In the data rows, the value 128 means zero.
Here are some points:
[150 129 150 125 116 151 157 123 111 158 129 136 149 133]
[155 138 104 155 125 153 113 158 113 171 141 120 113 135]
[ 90 137 173 152 158 154  88 142 110 131 166 119 141 106]
[ 59 107 177 134 127  93  90 142  72 145 163 127 113 119]
[179 162 152 153 142 245  51 255  73 124  93 103 163 111]
[134  91 158 135 120 143 133  68 107 143 113 154 147 133]
[ 94 138 129 108 122  95 138 100 159 121 129 151 116 138]
[155 133 104 161 134 100 151 117 133 145 138 117 143 111]
[124 119 151 163  98 119 147 131 132 162 120 141 162 118]
[107 172 102 180 189  79  70 220 141 140 158  52  45 148]
[ 88  87 157  90 144 125 138 181 155 121 130 135  77 104]
[175  66 121 141  97 141 162  43 110 151 182 152 139 106]
[ 73 140  99 144 130  87 129  78 150 134 129  84 164 126]
[204  82 155 126 108 130 151  54 143 146 108 156 163  93]
[ 71 117 141 131  68 107 157  93 159 128 152 145 107 151]
Here are 14 more points, each followed by its number:
[ 59 164  87 141 194 128 139 199 155 138 185  84  81 181] 0
[123 151 158 105 146 134 156 154  96 118 168 108 104 135] 1
[153 136 140 125 134 128 184  33 103 209 137 116 141  98] 2
[118 126  98 132  92 149 146 131 141 145  97 128 117 128] 3
[ 49 156  99 103 115 146  69 183 112  66 174  78  85 146] 4
[201  88 120 125 146 161 164 121 121 153 131 135 159 121] 5
[151  83 159  97 118 154 161 104 124 170 160 139 113  92] 6
[193  80 146 101  72 163 151  80  93 132 152 173 159 157] 7
[191  64 122 115 119 154 111  59 151 133  98 148 133  94] 8
[140 132 182 137 118  97 141  96 119 165 104 138 114 134] 9
[133 163 121 142  99 138 139 149 165 124 134 133 141 116] 10
[ 84 182 138 149 193 118  85 255 151  71 178  65  70 122] 11
[174  96 163 155 115 108 166 116 137 172 161 163 124  78] 12
[209 112 111 131 147 144 154 176 141 153 121 121 149 100] 13
Which of these numbered points is nearest to each point below, looking only along the 6 directions in which the first points spread most? Its number follows each.
[142  76  44 161 131  93 130 157 144 184 172 152 144 161] > 3
[ 92 100  92 150 141  62 125  90 139  75 110 145 162 103] > 9
[187  70  92 123  72 151 203  83 175 130 128 144 188 146] > 7
[ 93 162 139 161 148  95  70 208 119 128 153 128  81 102] > 4
[156 114 115 102 103 107 145   7 145 114 137 146 164  91] > 2
[ 59 224 123  74 120  95 137 204 117  78  66 146  77 114] > 4
[181  90 149 158  66 118 164  41 143 127 118 137 157 109] > 2
